Some points, one per row:
[-0.3  3.7 -1.2  1.8 -0.4  0.1 -1.9 -1.4  1.5 -2.  -2.5  3.1  0.9  1.3
  0.6  1.4  0.1  1.4 -4.1 -2.  -1.1 -0.5  2.8 -2.3]
[-0.7 -1.   0.2  0.7  0.5  0.4  0.2  0.6 -0.6  1.1 -0.4 -2.3  1.3 -0.5
  0.1 -0.1  0.   0.2  0.9  1.   0.5  0.2 -0.1  1.7]
[ 1.3 -1.6  0.2 -2.   0.1  0.8  0.6  1.2 -0.2  0.5  0.  -0.3  0.2 -0.1
 -1.4 -1.7 -1.2 -2.2  1.6  0.5  0.7  0.4 -1.5  1.1]
[ 1.2 -1.4  0.3 -2.   0.1  0.9  0.7  1.3 -0.3  0.8 -0.3 -0.6  0.5 -0.2
 -1.5 -1.8 -1.3 -2.2  1.8  0.7  0.9  0.5 -1.4  1.3]
[-1.5  0.5  0.1  2.4  0.8 -0.5  0.2  0.  -0.7  0.8  0.4 -2.   0.7 -0.5
  1.9  1.8  1.   2.  -0.8 -0.1  0.4  0.   1.2  1.3]
[-0.5  1.1  0.3 -0.3 -0.1 -1.5  0.5 -1.7  1.6 -2.4  2.7  3.2 -3.1  0.8
  0.6  1.2  1.2  1.3 -1.4 -1.6 -1.4 -0.9  0.  -2.7]
[ 0.5  1.4 -0.1 -0.1 -0.3  0.  -0.5 -0.5  0.7 -1.  -0.3  2.1 -0.4  0.4
 -0.1  0.3 -0.2  0.1 -1.5 -1.5 -0.1 -0.2  0.6 -1.3]
[ 0.3  0.3  0.1 -1.1 -0.2 -0.2  0.1 -0.7  0.9 -1.3  1.1  2.1 -1.5  0.9
 -0.4 -0.1 -0.2 -0.3 -0.6 -0.9 -0.6 -0.4 -0.3 -1.3]
[-0.1  0.9  0.   0.3 -0.2 -0.5 -0.5 -0.7  0.3 -0.7  0.4  1.6 -0.7  0.
  0.5  0.7  0.4  0.8 -1.4 -1.5 -0.2 -0.4  0.6 -1. ]
[-1.4  3.1 -0.5  2.4  0.2 -1.4 -0.5 -1.6  0.8 -1.7  0.6  2.1 -1.1  0.5
  2.   2.8  1.7  2.8 -3.2 -2.1 -1.  -0.6  2.1 -1.7]
[ 0.3 -0.5  0.4 -1.6  0.  -1.3  1.3 -0.6  1.  -1.8  3.   2.3 -3.3  0.2
  0.   0.   0.7 -0.3  0.7 -0.3 -1.  -0.4 -1.1 -2.1]
[ 0.9 -2.2  0.1 -2.3 -0.2  0.8  1.1  0.9  0.   0.6  0.  -0.5 -0.4 -0.2
 -2.2 -2.4 -0.6 -2.9  2.8  1.1  0.5  0.7 -1.5  0.9]
[ 1.   1.3 -0.2 -0.6 -0.2  0.8 -1.1 -0.1  0.8 -1.  -1.7  2.   0.7  1.
 -1.  -0.8 -1.4 -0.9 -1.5 -1.  -0.1 -0.3  0.5 -0.8]
[ 0.2 -2.   0.1  0.   0.4  2.1 -0.4  1.9 -1.7  3.1 -2.5 -4.8  3.9 -0.6
 -1.1 -1.5 -1.8 -1.2  2.   2.4  1.7  0.9 -1.   4.1]
[ 0.1 -1.   0.3 -0.5  0.  -0.4  0.8  0.1 -1.2  1.2  1.1 -1.9 -0.8 -0.1
  0.2 -0.2  0.5  0.2  1.6  1.5  0.2  0.1 -1.5  1.1]
[-0.4  0.8 -0.1  0.6  0.1 -0.8  0.  -0.6  0.5 -1.1  0.8  1.3 -1.1  0.
  0.9  1.   0.8  0.8 -1.  -0.5 -0.8 -0.2  0.6 -1.3]
[ 1.2  1.  -0.3 -1.3 -0.9 -0.2 -0.4 -0.7  0.2 -0.6  0.2  1.9 -1.3  1.2
 -0.5 -0.4 -0.1 -0.3 -0.5  0.  -0.6 -0.2 -0.6 -1.3]
[ 0.5 -1.5  0.3 -1.4 -0.1  0.5  0.4  0.8  0.2  0.2  0.1 -0.3  0.1 -0.1
 -1.3 -1.4 -0.7 -1.3  1.5  0.7  0.3  0.1 -1.3  0.6]
[-0.2 -1.9  0.3  0.   0.5  1.   0.1  1.3 -0.9  1.7 -0.7 -3.1  1.8 -0.5
 -0.6 -0.9 -0.7 -0.7  1.9  1.4  1.   0.5 -0.7  2.6]
[-0.9 -1.3  0.4 -0.5 -0.2 -1.5  2.4 -0.5 -0.6  0.2  3.5 -0.6 -3.1 -0.5
  0.   0.5  2.  -0.4  2.1  0.  -0.2  0.4 -0.6  0.2]
[-2.3  0.9 -0.5  3.3  0.3 -0.7 -0.2 -0.7 -0.1  0.4 -0.2 -1.7  0.7 -0.4
  1.9  2.4  1.8  2.7 -1.4  0.  -0.5 -0.1  2.   0.5]
[ 0.1 -1.1  0.3 -1.   0.  -0.1  0.8  0.1  0.5 -0.5  1.1  0.3 -0.8  0.
 -0.5 -0.5  0.  -0.5  1.2  0.3 -0.2 -0.1 -0.9 -0.2]
[ 0.4 -0.1 -0.3  1.3  0.3  2.1 -1.8  1.7 -1.6  2.3 -4.3 -2.9  4.6 -0.7
 -0.3 -0.9 -2.1 -0.7 -0.3  1.1  1.6  0.5  1.   2.4]
[ 0.5 -0.8  0.3 -1.2  0.   0.1  0.4  0.2  0.  -0.2  0.8  0.2 -0.8 -0.1
 -0.4 -0.8 -0.3 -1.   1.1  0.7  0.   0.1 -0.9 -0.3]
[-0.6  1.2 -0.1  0.9 -0.1 -0.9 -0.1 -1.1  0.3 -0.9  1.1  1.  -1.3  0.2
  1.3  1.3  1.1  1.6 -1.2 -0.6 -0.8 -0.2  0.6 -1.4]
[ 0.3  0.5 -0.1 -0.3 -0.2 -0.7  0.1 -0.7  0.6 -1.3  1.1  1.8 -1.7  0.4
  0.3  0.6  0.6  0.2 -0.5 -0.6 -0.7 -0.3  0.1 -1.7]
[ 0.1  1.  -0.3  0.1 -0.2 -0.6  0.1 -0.5  0.3 -1.   0.3  1.4 -1.   0.3
  0.3  0.3  0.5  0.1 -0.6 -0.4 -0.7 -0.1  0.5 -1.4]
[ 0.3  1.4 -0.7  0.6 -0.3  1.4 -1.5  0.2  0.2  0.  -3.4  0.4  2.3  0.5
 -0.9 -0.4 -1.  -0.6 -1.6 -0.3  0.2  0.4  1.5  0.2]
[-0.4  1.7 -0.1  0.5 -0.5 -1.5  0.  -1.8  0.2 -1.   2.   1.3 -2.2  0.9
  1.2  1.6  1.4  2.1 -1.4 -0.3 -0.9 -0.5  0.1 -1.5]
[ 0.1 -1.3  0.4 -0.7  0.4 -0.5  1.   0.4 -0.1  0.   1.6 -0.4 -1.3 -0.5
  0.1 -0.3  0.4 -0.5  1.8  0.5  0.   0.  -0.8  0.1]
[-0.3  0.   0.2 -0.1 -0.1 -1.3  0.8 -0.8 -0.5  0.   2.2 -0.4 -2.1  0.2
  0.9  0.8  1.4  1.2  0.5  0.6 -0.5 -0.2 -1.  -0.2]
[ 0.5  0.5 -0.5 -0.1 -0.4  0.6 -0.6  0.3 -0.3  0.1 -1.6  0.3  0.8  0.2
 -0.5 -0.7 -0.3 -0.9 -0.3  0.2  0.2  0.3  0.6 -0.2]
[-0.3  1.3 -0.1  0.3 -0.1 -0.3 -0.6 -0.8  0.9 -1.1  0.   1.6 -0.5  0.8
  0.3  0.7  0.   0.8 -1.8 -1.2 -0.7 -0.6  0.8 -1.1]
[-1.5  2.7 -0.5  2.7  0.1 -1.5 -0.9 -1.5  0.7 -1.4  0.1  1.5 -0.9  0.1
  2.3  2.8  1.6  3.  -3.1 -1.6 -1.3 -0.7  2.4 -2.5]
[-0.3 -1.9  0.3 -1.2 -0.2 -0.7  2.2  0.1 -0.9  0.7  2.5 -1.1 -2.2 -0.6
 -0.8 -0.7  1.1 -1.4  2.8  0.4  0.3  0.6 -1.   0.8]
[-1.4  2.5 -0.7  2.1  0.  -0.8 -0.9 -1.5  1.3 -1.7 -0.2  1.9 -0.5  0.7
  1.3  2.1  1.3  2.2 -2.9 -1.5 -1.3 -0.5  2.2 -2. ]
[-0.5 -0.2  0.3 -0.2  0.2 -1.7  1.4 -0.7  0.7 -1.4  3.3  1.5 -3.4 -0.1
  1.   1.   1.4  0.7  0.7 -0.4 -1.  -0.5 -0.5 -1.9]
[ 1.  -1.4  0.2 -1.8  0.   0.8  0.7  1.2 -0.3  0.7  0.1 -0.5  0.3  0.
 -1.3 -1.6 -1.2 -2.   1.6  0.5  0.9  0.5 -1.3  1.3]
[ 0.4  0.4  0.  -0.4  0.  -0.3  0.  -0.3  0.5 -1.   0.4  1.4 -1.1  0.2
  0.1  0.1  0.2 -0.1 -0.2 -0.2 -0.5 -0.2 -0.2 -1.1]
[ 0.6 -1.8  0.4 -0.8  0.   0.6  0.5  1.  -1.8  2.3 -0.1 -3.1  0.8 -0.4
 -0.4 -1.2 -0.7 -0.8  2.3  2.3  1.   0.4 -1.8  2.5]
[-1.6  1.  -0.3  2.   0.  -1.6  0.5 -1.2  0.  -0.6  1.4  0.1 -1.4 -0.4
  1.8  2.   2.2  1.8 -0.8 -0.5 -0.8 -0.2  1.4 -1.2]
[-0.3  1.3 -0.2  1.   0.2  0.  -0.5  0.   0.1 -0.1 -0.7  0.2  0.7  0.2
  0.4  0.7 -0.1  0.7 -1.4 -0.8  0.2  0.   1.   0. ]
[-0.5 -0.5  0.2  1.   0.6 -0.1  0.   0.4 -0.6  0.9  0.1 -1.6  0.8 -0.8
  0.9  0.5  0.2  0.7  0.4  0.7  0.3  0.   0.2  0.8]
[ 0.4  0.7 -0.3  0.9  0.3  1.6 -1.3  1.3 -1.   1.4 -3.4 -1.4  3.4 -0.1
 -0.5 -0.8 -1.6 -0.6 -0.8  0.1  1.3  0.5  1.   1.9]
[ 0.3  1.5 -0.9  0.9 -0.4  1.1 -1.4  0.1  0.2 -0.1 -3.1  0.3  2.2  0.5
 -0.7 -0.2 -0.6 -0.5 -1.4 -0.3  0.   0.3  1.6  0. ]
[ 0.6  2.7 -1.   1.1 -0.4  1.3 -2.5 -0.2  0.8 -0.7 -4.2  1.7  2.7  0.8
 -0.6 -0.1 -1.2 -0.1 -3.1 -1.1 -0.2  0.   2.2 -0.6]
[-1.4 -0.4  0.1  0.8  0.3 -0.8  0.7 -0.4  0.2 -0.3  1.5 -0.6 -0.9 -0.1
  1.   1.   1.2  1.2  0.3  0.  -0.5 -0.2  0.2  0.2]
[-0.9  0.2  0.2  0.5  0.3 -1.7  1.  -1.   0.6 -1.3  2.6  1.  -2.5 -0.1
  1.4  1.4  1.8  1.2  0.2 -0.3 -1.  -0.5  0.1 -1.7]
[ 0.1  0.7  0.1 -0.9 -0.1 -0.8  0.2 -0.9  1.2 -1.7  1.6  2.7 -2.2  1.
  0.   0.4  0.3  0.3 -1.  -1.2 -0.9 -0.6 -0.3 -1.7]
[ 1.2 -0.9  0.  -1.1  0.   1.1 -0.3  1.  -0.4  0.5 -1.2 -0.3  1.1 -0.1
 -1.  -1.4 -1.4 -1.7  1.   0.8  0.6  0.3 -0.7  0.5]
[-0.2  0.9 -0.4  1.6  0.4  0.8 -1.5  0.6 -0.6  1.  -2.5 -1.3  2.7 -0.5
  0.6  0.3 -0.8  0.6 -1.1  0.3  0.6  0.2  1.4  0.7]
[-0.8 -1.5  0.4 -1.1 -0.3 -1.6  2.6 -0.6 -0.5 -0.1  3.7 -0.2 -3.6 -0.4
 -0.1  0.4  2.1 -0.7  2.2  0.  -0.4  0.3 -0.8 -0.1]
[-0.4 -2.3  1.  -0.9  0.7 -0.3  1.6  0.5 -0.5  0.7  2.5 -1.8 -1.1 -0.7
  0.  -0.5  0.  -0.2  2.4  1.   0.4 -0.1 -1.8  1.3]
Here are 10 more points, each followed by its number:
[ 1.1 -0.7  0.  -1.1  0.   0.8 -0.1  1.  -0.3  0.5 -1.1 -0.2  0.9 -0.1
 -0.9 -1.3 -1.2 -1.5  0.8  0.7  0.5  0.2 -0.8  0.3] 0
[ 0.7 -0.9  0.4 -0.8  0.1  0.6 -0.2  0.7 -0.4  0.7 -0.4 -0.7  0.7 -0.7
 -0.4 -0.9 -0.9 -0.9  1.   0.8  0.7  0.2 -0.7  0.2] 1
[ 1.4  0.5 -0.3 -1.3 -0.5  0.4  0.1  0.3  0.2 -0.2 -0.9  1.3 -0.2  0.4
 -1.4 -1.1 -0.7 -2.  -0.1 -0.5  0.2  0.4  0.3 -0.3] 2
[-1.   2.6 -0.4  1.1  0.  -2.2  0.5 -2.   1.6 -2.7  2.5  3.5 -3.5  0.7
  1.6  2.5  2.1  2.2 -2.6 -2.3 -1.6 -0.7  1.2 -3. ] 3
[ 0.3 -1.5  0.3 -0.7  0.4  0.2  0.7  0.8 -0.7  0.7  0.7 -1.3 -0.2 -0.7
  0.  -0.7 -0.2 -0.7  1.8  1.1  0.6  0.2 -1.1  0.8] 4
[ 0.1  1.3 -0.6  0.4 -0.5  0.4 -0.6 -0.2 -0.3  0.2 -1.2  0.4  0.6  0.3
 -0.5 -0.1  0.  -0.7 -0.9 -0.6  0.2  0.5  0.7  0. ] 5
[-1.1  0.4  0.1  1.2  0.4 -1.2  0.8 -0.6  0.1 -0.5  1.8  0.  -1.3 -0.2
  1.4  1.5  1.4  1.6 -0.4 -0.5 -0.2 -0.2  0.2 -0.2] 6
[-0.5  0.4  0.   1.1  0.3 -0.1 -0.5  0.1 -0.4  0.5 -0.3 -0.9  0.8 -0.3
  0.9  0.6  0.1  0.8 -0.4  0.4  0.1  0.2  0.5  0.3] 7
[-1.1  0.6  0.2  1.8  0.5 -0.2 -0.1 -0.1 -0.4  0.5  0.1 -1.1  0.6 -0.4
  1.2  1.2  0.7  1.6 -0.8 -0.4  0.4 -0.1  0.9  0.9] 8
[ 1.2 -1.5  0.6 -2.2  0.1  0.2  0.9  0.7  0.1 -0.2  1.   0.4 -1.  -0.2
 -1.  -1.6 -0.9 -1.7  1.9  0.7  0.   0.1 -1.7 -0.3] 9
Which of these numbered points is nearest to each point below, ignoring the direction in which the first points spread most? Its number follows each.
[-0.4  1.3 -0.3  0.2  0.  -1.5  0.9 -1.2  1.  -1.7  2.   2.3 -2.6  0.5
  0.8  1.4  1.4  1.1 -0.9 -1.4 -0.8 -0.4  0.3 -1.7] > 3
[ 1.   0.7 -0.3 -1.1 -0.6  0.2  0.2  0.1  0.4 -0.6 -0.6  1.5 -0.4  0.5
 -1.2 -0.9 -0.5 -1.6 -0.2 -0.6  0.1  0.3  0.2 -0.5] > 2
[ 0.6 -2.6  0.7 -0.5 -0.6  0.5 -0.5  0.1 -1.   2.  -1.4 -1.3  1.9 -2.
 -0.7 -1.1 -0.6 -0.4  1.1 -0.6  0.8 -0.2 -1.5  0.7] > 1
[-1.1  0.2  0.   1.1  0.6 -0.9  0.7 -0.3  0.  -0.2  1.6 -0.4 -1.  -0.2
  1.3  1.2  1.1  1.4 -0.3 -0.4 -0.1 -0.2  0.3  0.2] > 6
[ 0.9  0.2 -0.2 -1.2 -0.4  0.1  0.4  0.1  0.2 -0.4 -0.4  1.2 -0.6  0.3
 -1.1 -1.  -0.4 -1.5  0.  -0.6  0.2  0.3  0.1 -0.5] > 2
[ 1.2 -2.   0.8 -2.9  0.  -0.1  1.2  0.6  0.4 -0.4  2.1  0.8 -2.  -0.3
 -1.1 -1.9 -0.7 -2.1  2.4  0.8 -0.1  0.  -2.3 -0.4] > 9
[ 1.7 -1.5  0.1 -1.4  0.1  1.6 -0.2  1.7 -0.9  1.4 -1.7 -1.4  1.9 -0.3
 -1.6 -2.2 -2.  -2.4  1.7  1.4  1.1  0.5 -1.3  1.5] > 0
[ 1.6 -0.4  0.2 -2.4 -0.6  1.  -0.3  0.5  0.8 -0.6 -0.8  1.8  0.   0.9
 -1.9 -2.2 -2.  -2.2  0.2 -0.3  0.1 -0.1 -1.1 -0.5] > 2
[ 0.3 -2.8  0.2 -0.6  0.3  2.2  0.   2.3 -1.7  2.9 -2.2 -4.5  3.5 -0.8
 -1.6 -2.1 -1.9 -2.2  2.9  2.3  1.8  1.  -1.2  4. ] > 7
[-1.5  0.   0.1  1.4  0.6 -1.2  0.6 -0.7  0.4 -0.6  1.8 -0.5 -1.  -0.1
  1.4  1.6  1.6  1.8 -0.2 -0.2 -0.7 -0.3  0.5 -0.2] > 6
[-1.9  0.   0.7  1.4  0.8 -1.6  1.1 -1.3  0.3 -0.6  3.2 -0.3 -2.  -0.1
  1.9  2.   1.7  2.7 -0.3 -0.4 -0.8 -0.8  0.2 -0.4] > 6
[-1.1 -1.1  0.2  0.8  0.4 -0.4  0.7  0.1 -0.2  0.3  1.1 -1.5  0.  -0.3
  0.6  0.6  0.8  0.9  0.7  0.6  0.   0.  -0.1  1. ] > 6
[ 0.1  1.  -0.4 -0.1 -0.2 -0.1 -0.4 -0.6  1.  -1.3 -0.5  2.  -0.5  0.9
 -0.2  0.1  0.   0.2 -1.2 -0.8 -0.7 -0.2  0.6 -1.3] > 0
[ 0.3  0.  -0.3  0.8  0.1  1.1 -1.   1.1 -1.2  1.6 -2.3 -2.2  2.5 -0.2
  0.  -0.3 -1.   0.   0.   1.   0.9  0.3  0.3  1.6] > 7
[-1.6  0.1  0.1  1.3  0.4 -1.6  0.9 -1.   0.6 -0.9  2.4  0.  -1.8 -0.1
  1.5  1.7  2.   2.1 -0.1 -0.4 -1.  -0.4  0.4 -0.6] > 6
[-0.6 -0.9  0.4  0.   0.4 -0.6  0.8  0.2 -0.2  0.   1.4 -0.7 -0.9 -0.7
  0.7  0.2  0.8  0.4  1.1  0.6 -0.1  0.  -0.5  0. ] > 4
[-0.7  0.1 -0.1  1.   0.1  0.5 -0.7  0.2 -0.1  0.4 -0.9 -1.1  1.5  0.
  0.3  0.3 -0.2  0.6 -0.4  0.4  0.1  0.   0.6  0.8] > 7
[-0.8 -0.4  0.5 -0.3  0.4 -1.7  1.7 -0.8  0.6 -1.2  3.7  1.  -3.1  0.
  1.   1.1  1.6  1.   0.6 -0.6 -0.7 -0.3 -0.7 -0.9] > 4
[ 0.8 -0.5  0.2 -1.8 -0.2 -0.5  0.7  0.   0.7 -1.1  1.7  1.9 -2.1  0.3
 -0.5 -0.5  0.2 -1.2  0.9 -0.1 -0.7 -0.1 -1.  -1.5] > 9
[-1.2  0.1  0.   2.1  0.9  0.1  0.   0.5 -1.   1.4 -0.3 -2.5  1.7 -0.7
  1.2  1.2  0.3  1.4 -0.3  0.3  0.8  0.2  0.9  1.9] > 8
[-0.2  0.9 -0.3  0.3  0.1 -0.6 -0.2 -0.5  0.5 -1.   0.5  1.2 -1.   0.2
  0.7  0.6  0.6  0.5 -0.8 -0.5 -0.6 -0.4  0.5 -1.3] > 1
[ 1.2 -0.2  0.3 -2.2 -0.4 -0.7  0.6 -0.5  1.1 -1.9  1.8  3.2 -2.8  0.2
 -0.5 -0.7  0.1 -0.9  0.5 -0.6 -1.  -0.5 -1.1 -2.4] > 9
[-1.2  1.7 -0.2  1.1  0.  -2.2  0.4 -1.8  1.3 -2.4  2.8  2.8 -3.4  0.3
  1.7  2.1  2.2  1.9 -1.7 -1.4 -1.7 -0.7  1.1 -3.1] > 4
[-0.3 -1.2  0.3  0.   0.5 -0.2  0.8  0.4 -0.4  0.5  1.  -1.1 -0.4 -0.7
  0.4 -0.2  0.4 -0.1  1.4  0.9  0.2  0.1 -0.5  0.6] > 4
[ 0.7  0.9 -0.3 -1.1 -0.4  0.4 -0.5 -0.3  1.1 -1.4 -1.   2.2 -0.1  0.9
 -1.1 -0.8 -0.8 -0.8 -0.8 -0.4 -0.6 -0.1  0.2 -1.3] > 2
[ 0.3 -0.1 -0.3  0.5  0.1  1.  -0.9  0.9 -1.   1.4 -2.  -2.   2.3 -0.1
 -0.1 -0.4 -1.  -0.3  0.   1.1  0.7  0.3  0.2  1.4] > 7
[-0.7 -0.6  0.   2.   0.9  1.  -0.4  1.4 -1.7  2.7 -1.7 -4.   3.4 -1.
  0.6  0.3 -0.7  0.6  0.3  1.   1.7  0.5  0.5  3.4] > 8
[-0.9 -1.1  0.3  0.5  0.5 -0.1  0.7  0.3 -0.2  0.5  0.8 -1.7  0.  -0.4
  0.3  0.3  0.5  0.5  0.9  0.8  0.1  0.1 -0.2  1.1] > 6
[ 1.1  0.8  0.1 -1.8 -0.5 -0.2 -0.1 -0.7  1.6 -2.   0.6  3.6 -1.9  1.4
 -1.1 -0.8 -0.7 -1.  -1.1 -1.2 -0.8 -0.4 -0.4 -2.1] > 2
[-0.6  1.5 -0.2  0.7  0.  -1.8  0.3 -1.4  1.1 -2.1  2.1  2.5 -2.9  0.3
  1.5  1.8  1.8  1.7 -1.4 -1.1 -1.4 -0.5  0.8 -2.7] > 4
[ 1.3 -1.6  0.6 -2.3  0.1  0.3  0.8  0.8  0.  -0.1  0.9  0.4 -0.9 -0.4
 -1.1 -1.8 -0.9 -2.   2.   0.8  0.2  0.2 -1.8 -0.2] > 9
[-0.8 -1.9  0.8  0.2  0.9  0.1  0.8  0.7 -0.8  1.7  1.  -3.1  0.7 -0.7
  0.4 -0.2 -0.4  0.3  1.4  1.2  0.8  0.  -1.   2.3] > 6
[-1.5  1.4 -0.3  2.5  0.5 -0.9 -0.5 -0.8  0.  -0.4  0.4 -0.4  0.  -0.3
  2.1  2.2  1.4  2.4 -1.6 -0.4 -0.6 -0.3  1.6 -0.6] > 8
[ 0.4 -0.1 -0.1  0.5  0.   0.9 -0.8  0.8 -0.9  1.4 -1.7 -1.7  1.9  0.
  0.  -0.4 -0.8 -0.2  0.   0.9  0.7  0.3  0.2  1.2] > 7
[ 0.6  1.1 -0.8  0.3 -0.3  1.8 -1.6  0.9 -0.1  0.4 -3.9 -0.2  3.1  0.4
 -1.3 -0.9 -1.5 -1.2 -1.1  0.1  0.5  0.6  1.1  0.8] > 5
[ 0.5  0.6 -0.3  0.  -0.1  0.2 -0.4  0.1  0.2 -0.5 -0.7  0.8  0.1  0.1
 -0.3 -0.2 -0.2 -0.6 -0.3  0.   0.   0.2  0.3 -0.7] > 0
[ 0.3 -0.3  0.6 -2.  -0.2 -1.9  1.4 -1.1  1.6 -2.7  4.   3.7 -4.7  0.3
  0.2  0.1  1.1 -0.2  0.7 -0.7 -1.5 -0.5 -1.2 -3.1] > 9
[ 1.1  1.3 -0.7  0.5 -0.2  2.6 -2.4  1.3 -0.2  1.  -5.7 -0.5  4.6  0.5
 -1.5 -1.5 -2.7 -1.4 -1.5  0.3  1.   0.5  1.3  1.3] > 5
[-0.9 -0.7  0.1  1.3  0.5  0.7 -0.2  0.5 -0.7  1.3 -1.  -2.7  2.  -0.6
  0.3  0.3 -0.3  0.6  0.4  1.1  0.6  0.2  0.3  2.1] > 8
[ 0.5 -1.6  0.5 -1.2  0.2  0.   0.9  0.8 -0.3  0.3  1.2 -0.6 -0.8 -0.5
 -0.2 -1.1 -0.2 -1.2  2.1  0.9  0.3  0.2 -1.3  0.4] > 4
[-0.9  1.7 -0.5  1.7 -0.2 -1.  -0.6 -1.1  0.1 -0.6  0.5  0.4 -0.6  0.2
  1.7  2.   1.3  2.2 -1.8 -0.6 -0.8 -0.5  1.6 -1.1] > 7
[ 1.1  0.7  0.1 -1.9 -0.3  0.2 -0.2 -0.5  1.3 -1.7  0.4  3.2 -1.5  1.1
 -1.2 -1.3 -1.  -1.  -0.8 -1.1 -0.6 -0.4 -0.5 -1.8] > 2
[ 0.1  3.2 -1.1  1.6 -0.4  0.8 -2.4 -0.7  1.  -1.1 -3.7  2.1  1.9  1.1
  0.   0.8 -0.8  0.8 -3.7 -1.3 -0.6 -0.2  2.6 -1.3] > 5
[ 0.3 -0.3  0.1 -1.  -0.2  0.1  0.1  0.   0.9 -1.   0.3  1.2 -0.5  0.4
 -0.7 -0.6 -0.3 -0.6  0.2 -0.1 -0.5 -0.1 -0.4 -0.7] > 0
[ 0.1  0.1 -0.1  0.1  0.1  0.2 -0.1  0.2  0.  -0.2 -0.2  0.1  0.  -0.2
  0.1  0.   0.  -0.2  0.1  0.1  0.1  0.1  0.2 -0.2] > 1
[ 0.4  1.6 -0.9  0.4 -0.4  1.4 -1.5  0.2  0.3 -0.1 -3.4  0.6  2.4  0.7
 -1.1 -0.4 -1.1 -0.8 -1.6 -0.4  0.1  0.3  1.4 -0.1] > 5
[-1.7  1.1  0.1  1.5  0.5 -2.   0.9 -1.3  0.8 -1.4  2.9  1.1 -2.6  0.
  1.9  2.4  2.2  2.4 -1.1 -1.3 -1.  -0.5  0.8 -1.3] > 6
[-0.3  0.7 -0.2  0.5  0.2 -0.4 -0.1 -0.4  0.2 -0.5  0.3  0.9 -0.7  0.
  0.7  0.7  0.5  0.5 -0.6 -0.3 -0.5 -0.3  0.4 -0.9] > 1
[ 0.6 -2.1  0.4 -1.4  0.3  0.3  0.8  1.1 -0.6  0.7  0.9 -1.2 -0.3 -0.6
 -0.5 -1.2 -0.4 -1.4  2.5  1.3  0.6  0.3 -1.5  1. ] > 4
[ 0.6 -0.6  0.3 -1.6  0.  -0.7  0.9 -0.2  0.8 -1.3  2.2  1.8 -2.5  0.
 -0.1 -0.4  0.3 -0.7  1.  -0.1 -0.6 -0.3 -1.1 -1.5] > 9
[ 0.5 -1.3  0.3 -0.9  0.   0.3  0.4  0.6 -1.4  1.7  0.4 -2.4  0.  -0.1
 -0.1 -0.9 -0.1 -0.6  1.6  1.9  0.6  0.3 -1.6  1.7] > 4
[ 0.5 -0.9  0.6 -2.   0.  -1.3  1.5 -0.5  1.1 -1.7  3.2  2.3 -3.4  0.
 -0.2 -0.4  0.6 -0.6  1.3  0.  -0.9 -0.3 -1.6 -2. ] > 9
[ 0.1  0.1  0.5 -1.5 -0.1 -1.8  1.3 -1.1  1.6 -2.5  3.7  3.2 -4.3  0.2
  0.5  0.4  1.2  0.3  0.2 -0.9 -1.5 -0.7 -0.9 -2.9] > 9
[-0.9  0.3 -0.2  2.   0.6  0.1 -0.7  0.4 -0.7  1.  -0.8 -2.1  1.6 -0.7
  1.   0.9  0.   1.2 -0.4  0.5  0.4  0.2  1.   0.9] > 8
[ 0.7  0.6 -0.2 -1.2 -0.5  0.4 -0.5 -0.3  1.2 -1.4 -0.6  2.3 -0.2  0.8
 -1.1 -0.9 -0.8 -1.  -0.6 -0.5 -0.5 -0.1 -0.2 -1.2] > 2
[-1.   0.5  0.   1.4  0.4 -1.2  0.3 -0.8  0.2 -0.5  1.6  0.3 -1.3 -0.4
  1.7  1.6  1.4  1.8 -0.7 -0.2 -0.7 -0.5  0.7 -0.9] > 6
[ 0.8  2.  -1.   0.8 -0.4  1.8 -2.4  0.4  0.4  0.  -4.6  0.8  3.4  0.9
 -1.1 -0.6 -1.8 -0.7 -2.3 -0.5  0.4  0.3  1.8  0.2] > 5
[-1.2  0.8 -0.1  2.3  0.5 -0.7 -0.3 -0.5 -0.1 -0.2  0.5 -0.7  0.  -0.3
  1.8  1.8  1.2  2.1 -1.1 -0.1 -0.4 -0.3  1.3 -0.4] > 8
